In the rows, 100 means zero.
Turns in one plane each, and the order they were made in; the first pair answered
M:
103	73	114	125	101	83	95	68	99	99	106	119	108	101	105	87	96	121	77	110	107	99	82	112	83	86	146  ->  76	87	114	101	119	102	96	64	98	114	90	116	114	86	89	82	116	118	88	98	105	114	75	116	83	85	147
118	93	90	121	79	86	101	126	94	97	108	94	105	113	116	104	80	77	104	110	97	100	108	95	95	101	73  ->  108	99	97	125	89	102	104	105	85	97	99	97	108	93	130	91	92	73	98	121	96	106	90	93	72	96	76
102	93	103	121	111	104	91	48	91	83	72	128	100	75	88	100	99	128	89	105	105	110	77	111	92	82	146  ->  77	101	92	91	130	106	99	61	95	96	72	105	108	80	64	103	119	132	110	90	103	115	74	101	115	87	140
114	87	108	116	93	102	88	86	104	101	96	110	90	90	87	117	97	106	92	104	105	81	82	112	119	94	117  ->  107	93	105	111	107	108	88	81	108	108	80	108	93	82	88	108	100	109	100	105	103	81	85	104	117	92	116
C:
82	143	99	109	78	112	114	134	84	89	88	96	132	80	119	68	93	87	108	103	85	99	113	91	109	115	97  ->  77	136	108	107	98	117	117	103	85	80	73	112	127	72	89	75	100	122	117	91	95	95	101	107	123	105	136
116	93	96	85	90	77	120	95	124	118	125	90	100	106	91	98	100	87	87	126	93	75	105	106	114	116	106  ->  96	98	91	79	100	98	121	88	117	129	105	86	106	86	107	77	104	83	80	126	91	85	92	107	99	108	101
150	119	92	108	71	51	101	97	123	102	122	96	96	113	62	132	70	87	118	81	85	96	125	121	144	92	95  ->  111	143	84	91	71	103	84	88	104	135	88	81	117	74	113	88	81	38	92	101	73	122	101	95	86	93	53
136	75	104	106	86	63	103	128	78	87	129	110	93	117	72	97	83	28	117	142	98	71	119	97	100	118	79  ->  76	91	114	76	118	123	100	76	64	107	71	115	98	71	83	66	114	28	102	148	94	90	83	90	64	96	91
Q:
118	64	103	134	87	97	89	85	81	95	92	126	107	86	122	87	72	114	79	119	102	82	87	112	75	92	118  ->  70	100	95	81	106	134	99	99	80	120	70	94	118	73	118	67	100	89	94	109	90	113	83	91	74	104	84
110	111	100	87	93	73	109	125	124	97	112	94	93	133	90	102	91	100	119	86	95	87	117	119	122	110	100  ->  119	95	109	125	93	80	96	86	113	83	96	114	88	110	118	92	79	110	93	106	101	84	96	126	87	96	120
64	126	78	62	127	113	121	147	103	82	109	87	111	103	89	100	114	112	163	64	100	117	129	74	115	149	85  ->  133	77	93	136	103	69	115	125	113	51	133	127	93	123	96	125	77	144	138	72	111	84	129	96	117	138	118
Then:
Each pair is 2 to 4 turns apart.
81	139	92	61	114	117	103	134	107	121	99	75	119	117	89	98	114	85	120	80	102	103	108	81	113	118	67  ->  121	103	110	99	108	83	99	113	115	86	110	108	104	132	57	129	102	133	122	71	113	85	108	107	140	104	114
C Q
84	104	91	128	76	133	87	55	86	91	56	102	95	81	123	81	79	62	100	120	84	118	87	89	54	63	119  ->  62	112	93	100	99	136	91	43	93	89	41	105	95	79	90	88	100	89	114	108	91	127	86	101	75	57	146
C Q
99	94	117	96	117	86	95	77	97	86	93	119	94	125	62	113	97	135	119	86	100	100	102	113	127	88	129  ->  71	114	110	85	113	133	85	74	79	114	72	111	107	89	110	78	108	92	102	109	85	114	86	91	79	94	88
C C
120	61	92	123	90	116	93	44	85	97	90	136	108	92	146	95	96	76	47	103	87	92	76	101	95	77	121  ->  72	92	82	79	113	142	96	55	90	119	71	115	121	77	134	77	122	61	62	95	82	110	65	83	95	79	106
C Q
92	77	77	120	115	99	141	108	110	85	116	126	105	147	71	142	95	108	132	49	126	100	113	128	157	105	117  ->  127	63	70	171	83	106	119	109	93	87	124	140	103	135	135	121	58	68	96	82	118	93	113	121	103	108	80
Q C
